[[ 0.96 -4.78  0.38]
 [ 3.20 -1.80 -0.81]
 [ 0.26  2.91 -0.53]
 [-4.13  1.93  1.76]
 [ 1.51 -3.84  1.94]]
->
[[-1.80 -0.81]
 [ 2.91 -0.53]]

[[-2.93 -4.45  2.40  4.03]
 [-3.94 -5.09 -2.86 -4.50]
 [ 1.24  2.42 -2.08 -4.08]]
->
[[-5.09 -2.86]
 [ 2.42 -2.08]]

[[ 1.38 -1.74 -1.67]
 [ 0.25 -0.37 -0.45]
 [-1.40  0.12  5.31]
 [-0.53  0.88 -0.01]
 [-2.31  2.66  2.71]]
->
[[-0.37 -0.45]
 [ 0.12  5.31]]

[[ 0.04  4.64 -0.39 -0.35 -0.72]
 [ 2.64 -1.63  3.05  2.63  3.07]
 [-3.22  0.62 -2.80 -1.84 -2.97]
 [ 2.66 -0.21  3.08  2.91  3.08]
 [ 3.76 -0.32  3.34  2.33  3.20]]
->
[[-1.63  3.05]
 [ 0.62 -2.80]]

[[ 0.78  1.77  3.64]
 [ 0.54 -1.29  4.83]
 [-3.63  2.87 -1.69]
 [ 3.78  3.65  0.30]
 [-3.13  2.43 -0.45]]
->
[[-1.29  4.83]
 [ 2.87 -1.69]]

[[5.17 5.01 4.07]
 [4.90 1.35 2.76]
 [4.42 4.15 3.77]]
->
[[1.35 2.76]
 [4.15 3.77]]
---
[[ 2.76  4.32  2.04  1.38  1.92 -2.78 -3.89]
 [ 0.60  3.48  1.25  1.39  1.30 -1.13  3.61]]
->
[[ 0.60  3.48  1.25  1.39  1.30 -1.13  3.61]]

[[-2.65 -3.83 -0.89 -4.70 -3.46 -1.12 -0.83  1.81]
 [-1.03 -0.96 -0.32 -0.96 -0.34  0.13 -1.26 -0.03]
 [-3.20 -0.48 -1.45  2.78 -3.01 -1.43 -0.40  2.42]
 [ 1.13 -3.36  3.66 -0.96 -0.34 -0.49 -3.84  2.42]
 [ 0.05  0.48  3.09 -1.58 -1.67 -2.36  1.74  4.86]]
->
[[-1.03 -0.96 -0.32 -0.96 -0.34  0.13 -1.26 -0.03]
 [ 1.13 -3.36  3.66 -0.96 -0.34 -0.49 -3.84  2.42]]

[[-3.80 -2.80  1.27  0.79  1.34 -3.00 -0.19  3.52 -1.10  0.65 -3.38 -0.87
   1.52 -1.43]
 [ 2.68 -1.74 -3.96  4.20 -1.99 -1.03 -1.21  2.65 -0.90  3.13 -4.58  2.17
   1.38 -3.01]
 [-3.16 -2.87  1.26  0.99  1.74 -2.84 -0.37  2.99 -0.74  0.98 -2.42 -1.16
   1.78 -0.75]]
->
[[ 2.68 -1.74 -3.96  4.20 -1.99 -1.03 -1.21  2.65 -0.90  3.13 -4.58  2.17
   1.38 -3.01]]

[[-3.58 -2.82 -3.62  4.60 -0.19 -2.86 -0.25 -3.54  0.54  5.10 -0.15 -0.27
  -2.84 -3.54 -0.23  5.30]
 [ 0.05  0.53  0.11  0.22  3.61  0.57  3.80  0.11  0.14  0.76  3.57  3.53
   0.56  0.15  3.64  0.34]]
->
[[0.05 0.53 0.11 0.22 3.61 0.57 3.80 0.11 0.14 0.76 3.57 3.53 0.56 0.15
  3.64 0.34]]

[[ 0.91  1.01 -4.26 -2.89  2.09  1.06 -0.66  1.20  1.70  0.77]
 [ 0.09  0.78 -3.99  1.70  1.60 -0.32  0.92 -0.66  0.44 -0.75]
 [ 0.92  0.24  2.07  1.45 -1.43 -0.64 -2.26  0.86  0.46 -1.68]
 [ 1.91  0.53 -2.89  1.29  0.18 -0.10  0.52 -0.43  3.23 -1.55]
 [-0.89  0.71  5.04 -2.09 -0.94 -0.51  2.06 -4.18 -1.46 -0.64]
 [ 3.06  0.65  0.16 -2.09 -1.58  1.77  3.20 -0.50  2.95  1.31]
 [-0.81  2.71  2.51 -0.93  0.45 -0.06  0.89 -4.36 -1.96 -1.07]
 [ 1.69 -2.79 -1.22  0.14 -0.55  1.17 -1.23  2.85  3.30  0.70]]
->
[[ 0.09  0.78 -3.99  1.70  1.60 -0.32  0.92 -0.66  0.44 -0.75]
 [ 1.91  0.53 -2.89  1.29  0.18 -0.10  0.52 -0.43  3.23 -1.55]
 [ 3.06  0.65  0.16 -2.09 -1.58  1.77  3.20 -0.50  2.95  1.31]
 [ 1.69 -2.79 -1.22  0.14 -0.55  1.17 -1.23  2.85  3.30  0.70]]

[[-1.13  4.16]
 [ 1.37 -4.17]]
->
[[ 1.37 -4.17]]

[[-0.07 -3.16 -1.11 -0.18 -3.30 -0.25]
 [ 0.44  1.10  1.39  0.54 -1.42  3.37]
 [ 0.13 -2.13 -0.27 -0.43  0.69 -1.40]
 [ 0.43 -0.96 -0.74 -0.89  3.11 -3.10]
 [ 0.20  0.22  1.41  0.24 -1.26  2.37]
 [ 0.90  1.75  0.63  0.99 -1.44  4.11]
 [ 0.20  0.41  0.38 -1.28  3.18 -2.93]
 [ 0.37  0.87  1.45  0.44 -1.39  3.08]
 [ 0.44  1.13  1.37  0.56 -1.41  3.35]
 [ 0.10 -1.91  0.11 -0.36  0.13 -0.68]
 [ 0.13  0.52  0.59 -1.31  3.04 -2.86]]
->
[[ 0.44  1.10  1.39  0.54 -1.42  3.37]
 [ 0.43 -0.96 -0.74 -0.89  3.11 -3.10]
 [ 0.90  1.75  0.63  0.99 -1.44  4.11]
 [ 0.37  0.87  1.45  0.44 -1.39  3.08]
 [ 0.10 -1.91  0.11 -0.36  0.13 -0.68]]
